The rows of D fall into 3 groups, and each row is roughly a mix of its group's hidden directions.
D:
[[ 14  20 -62   6 -40   1  21 -17  -6  37 -32  12  12 -17 -11 -23  13]
 [ 23 -16 -16  19 -19  30  34  19  32  29   4  44  -3  -9 -33   7 -38]
 [ 33  -9 -48  -5 -53   2  35 -31  15   6  -2   8 -37  -6 -15  -6  -8]
 [ 44  18 -43   6 -40   7  21 -12   7  20 -37 -22 -29 -27 -18   0   4]
 [ 11  28  19  -6  12 -31 -31 -11 -14 -28 -35 -57 -10 -15  18  13  29]
 [ 55  21   0  -2 -14  10 -21  -3  10  -2 -30 -45 -29 -45   4  21  -4]
 [ -6  49 -41   6 -27   3   7  11  -8  22 -27 -45  19 -25 -29  -4  19]
 [  6 -15 -29   2 -17  42  19 -21  26  25  21 -33 -52 -22 -19  -7  16]
 [-58   6  11  -3  30 -25  -7   1 -32  -8   5  -4  33  37  15 -22  34]
 [ 54  19 -27  10 -31   6  14  -3  12  16 -46 -21 -27 -33 -20  11  -3]
 [ 29  15 -48  -1 -48 -20  21 -38  -7  -6 -26  -5 -29 -23 -13  -3  18]
 [-17  44   1  23  26   3  -6  29 -29  19 -31 -46  12 -18 -17  -1  36]
 [-14  20  11 -23  -2 -37 -30 -23 -29 -54  20 -37  -7  -4  23   9  20]
 [ 30 -15 -43  -2 -45  32  28 -12  22  24  15  26 -23 -16 -19  -5 -25]
 [-13  14  -9 -12   1 -43 -24 -43 -39 -33   1  -3  -1  -9  37 -13  40]
 [ 17 -25 -17  14 -23  24  38   9  30  18  18  50 -10   0 -30   5 -39]
 [ 22 -10  -8  14  -8  48  12  29  29  37  14  35   5 -24 -25   8 -40]
 [  1 -24 -17   2  -5  55  15 -10  32  33  30 -27 -45 -17 -16  -7   7]
 [ 26  -5 -16  13 -14  49  10  25  30  40   9  25   4 -31 -24   6 -37]
 [-18  12 -51  22 -22  28  42  10   2  42  14   3  -1 -10 -39 -17   6]
 [ 14  30 -26  29  -5  29  10  32  10  47 -24   0  21 -40 -31   1  -8]
 [-27   0   1 -23   1 -43 -17 -39 -34 -41  16   0   2  20  34 -14  30]
 [ 51 -16 -13   4 -36 -16  29 -18  21 -11 -37  32 -27  -4 -22  17 -20]
 [ 10  47 -38   5 -27   0  -5  -8 -13   6 -17 -48  -6 -48 -17   3  25]
 [ 28   1 -48  -9 -52 -20  23 -46   0  -9 -18   5 -30 -11  -7  -7  12]
 [-14 -30  -2  25  26  19  26  12  10  49 -15  51  16  27  -1 -26   2]
 [-22  11 -58  14 -27  21  40  -1  -7  39  11   5   0  -4 -34 -25  16]
 [-27  15  50  16  51   1 -22  48 -10  -8   7 -10  29   0  -6  18  -4]
 [  6  18  50   4  38 -26 -36  16  -6 -26 -33 -35  10  -7  16  22  10]
 [ 42 -17  10 -11  -6 -34 -19 -36  -6 -34  -1  24 -25  -2  54   2 -13]
 [ -9   9  37 -20  27 -29 -43 -11 -23 -35 -10 -34   5   9  39   3  23]
 [-35  17  34  -6  41 -18 -36   8 -26 -19   4 -40  17  10  28  -2  28]
 [ 11  34 -10  27   5  25   0  16  -2  13   1 -48 -28 -55 -28  16  17]
 [  4 -15 -25   2 -12  41  18 -20  26  24  21 -38 -54 -21 -18  -6  18]
 [-13 -28   5 -21   0 -38   0 -35 -17 -29  13  29  -2  47  42 -19   5]
 [ 40 -24  14 -28 -29  -8  -9 -10  16 -35  17  35  -7   7  16  20 -52]
 [-24   6 -53  17 -23  24  42   5  -3  42  14  16   6   1 -35 -24   8]
 [-67  15   3   8  31 -12   2   9 -29  -2  26 -23  20  24   1 -18  36]
 [ 15  10 -38 -13 -37 -39  12 -32 -25  -2 -47  22  14  19  11 -21  15]
 [ -4  -8 -14   6  -8  29  17 -18  23   3  28 -47 -57 -26 -29   7  22]
 [ 26 -14  -5   7 -18  37  26  33  37  30  -1  18   1   4 -31  11 -49]
 [-18   5  -8 -21  -7 -48 -13 -40 -33 -38   8  -7   0  22  39 -16  27]
 [  9 -40  36  13  28  25   8  27  30  19   2  48   6  19  -3   7 -35]
 [ -9  21  42   1  39 -27 -35  12 -16 -24 -22 -46  10   2  23  11  21]
 [ 44  -2 -24  12 -28  36  17  11  30  30  -8  18 -13 -36 -27  11 -31]
 [ 16   1   3 -14 -18 -55  -6 -15 -17 -34 -26  46  30  23  25   1 -17]
 [ 65  -1  23  -5  -8   5 -26   2  21  -8 -40   1 -13 -34   5  30 -26]
 [ 30  13  47   4  24 -29 -29   8   1 -33 -42 -31  -9 -12  11  31   2]
 [-12 -28   4 -23  -4 -37   1 -35 -16 -30  13  30  -1  47  41 -19   3]
 [ 19  -5  10  25  11  49  13  38  33  38  -9  -3  -9 -23 -38  16 -21]
 [ 14 -17 -41  -4 -28  39  22 -28  24  31  13 -19 -45 -17 -13 -14  11]
 [ 14  15 -32 -11 -34 -48   9 -29 -28 -12 -47  22  16  18  11 -15  13]
 [ 25 -32  -6  15  -1  23  24  11  29  43 -23  55   8  14  -5 -10 -29]
 [ 16  32 -36  -4 -31 -42   4 -17 -37  -4 -50  11  21   4   9 -14  15]
 [-33  13  42  15  53  17 -21  42  -6   4  15 -38  13  -1  -3  10   9]
 [-32  -7   2 -28  -8 -22   6 -25 -15 -39  30 -44 -26  41   9  -6  21]
 [ -9  26  23  -2  12 -56 -18  12 -33 -38 -22  14  42  18  17   9  -3]
 [-17  25   7 -17   1 -32 -26 -22 -30 -47  17 -48 -13 -10  18   7  29]
 [ -8 -28  27   4  15  34   2   4  38 -12  55 -16 -39 -16 -18  22 -13]
 [-53  16   6  -1  25 -12   2  11 -28   5 -17 -37  21  36  -9 -17  45]
 [-30  20  46  20  49   5 -18  47 -10  -8   8 -20  23  -6 -16  20   3]
 [ 21  44 -11  12  -4  -3 -23  -4 -12  -7 -14 -47 -15 -62  -1  15  21]
 [-21 -17  38  10  37  42  -9  30  27   5  48 -16 -10 -11 -14  17 -14]
 [  3  -1  46 -24  27 -23 -50 -10 -13 -37  -6 -20   6   5  43  10   7]
 [  5 -10 -31   6 -11  50  18 -12  21  41  11 -32 -42 -22 -20 -13  19]
 [-39 -16  43 -10  39  -1 -16  27  -4  -5  15  14  39  45  17  -5 -11]
 [ 56 -21  -6   0 -30  22  13  -2  34   5  -3  29 -26 -21 -13  19 -43]
 [-16  24 -34   8  -7  13  15 -10 -15  22 -14 -58 -25 -13 -21 -15  48]
 [-28  22   1  -9  12 -40 -28 -29 -40 -34   7 -17   7  -8  29  -9  43]
 [ 10  -9  22  20  18  43  12  49  35  31  -3   1   4  -5 -35  18 -32]
 [  1 -19 -46   4 -37  22  44  -9  10  27  19  43  -7   9 -25 -17 -15]
 [-14 -13  11  12  28  60   1  20  24  36  29 -35 -25 -16 -17  -1   7]
 [  1 -33 -26  -1 -28  15  36  -8  18  13  27  61  -3  18 -18 -10 -28]
 [ 46   3 -44  22 -19 -15  26 -19  -1  32 -25   9 -26   0  36 -26  -7]
 [  2 -10 -28   6 -11  51  19 -10  23  37  17 -32 -43 -24 -24  -9  16]
 [  5  -4  -2 -21  -8 -43 -21 -50 -27 -42   6   6 -15   2  44  -8  21]
 [-21  24  11 -16   5 -30 -26 -18 -29 -46  19 -51 -12  -7  16   7  30]
 [ 15 -10  22  29  25  42   5  43  30  37  -9  20   6 -19 -26  15 -26]
 [ 57  -1 -18   3 -31  32   5   2  30  18  -6  -2 -29 -40 -13  16 -31]
 [ -1 -28 -13   9 -12  32  29  15  23  26  30  57   7   8 -22  -4 -37]
 [  1 -20 -32  -3 -20  43  22 -24  27  27  24 -27 -48 -13 -17 -12  15]
 [-53  26  13   5  36 -14 -20  11 -29  -2   3 -37  28  10  11 -12  39]
 [-61  25  -3 -12   5   5  -7   5 -19  -8  10 -40  23  -1 -39  -1  43]
 [ 15  35 -51   1 -32 -24  -4 -33 -25   7 -28  -8   4 -32  13 -17  29]
 [ -8  35 -27  15  -4   4  10  -4 -17  11 -18 -60 -25 -26 -24  -4  45]
 [-60   9  11  11  32 -27   3  10 -26  -3  -6  10  41  32  -4 -15  33]
 [-25  23  38   0  42 -19 -38  13 -22 -19 -11 -42  18  -1  21   6  27]
 [-41 -28  40 -12  31  -2  -6  19   2  -7  15  27  36  51   7  -5 -11]
 [-32  -8  24 -18  20 -38 -21 -24 -29 -44  21   0   3  27  36  -7  22]
 [-28  19  37  20  49  22 -19  44  -6   8  13 -41   9 -11  -9  12  10]
 [ 21 -28 -26   3 -33  20  35  -4  27  17  14  54 -10   3 -22  -2 -35]
 [-15  16   0 -10   8 -39 -29 -39 -37 -36   3 -15  -6 -13  34  -8  43]
 [ 24  19  -1 -19 -19 -29 -26 -32 -15 -46   5 -39 -30 -26  23  15  11]
 [ 31  19  -1  -1 -23  27   4  25  26  -1   4 -52 -25 -27 -33  30 -27]
 [ 11   9 -23  23  -9  39  30  30  26  51 -22 -20  -4 -12 -41  -1  -7]]
Here is one row of each group, with its name. Which group are the others in?
[  8 -14  40  -6  12 -23 -19  15   6 -32  13  49  30  13  21  19 -44]
F
[ 23 -24   5  11  -5  41  26  32  40  35  -6  20  -4   8 -30   9 -40]
A
[-19   0 -57   7 -32  17  40 -10  -8  35   7  29   5   5 -30 -27  11]
N

[ -3  17   8 -17   3 -42 -22 -30 -24 -36 -24 -46 -12   4  25   0  38]
N
[-47 -25  40  -7  43  19  -8  24   6   9  23  -3  23  44   7  -9   0]
F
[-41 -20  -6 -26   0 -17   9 -18 -14   4  -9   5  24  66  17 -33  22]
F
[-33  20  23 -11  31 -21 -36  -3 -30 -21   2 -46  12   6  29  -6  36]
N
[  5  28  20  -5  16 -30 -32  -9 -17 -26 -32 -59  -6 -12  20  10  32]
N
[ 18  36   0   8  -2 -43 -14  15 -35 -10 -48  29  45  -4  12   3  -7]
F
[-49  -9  39  -8  40 -18 -21   6 -17 -26  29   5  25  31  23  -4  11]
N
[-22  16 -13 -15  -4 -48 -15 -35 -40 -32   8  -7   8  12  38 -18  30]
A
[-55   8   8  -9  25 -26 -10  -9 -34 -18  18 -23  15  32  21 -20  38]
N
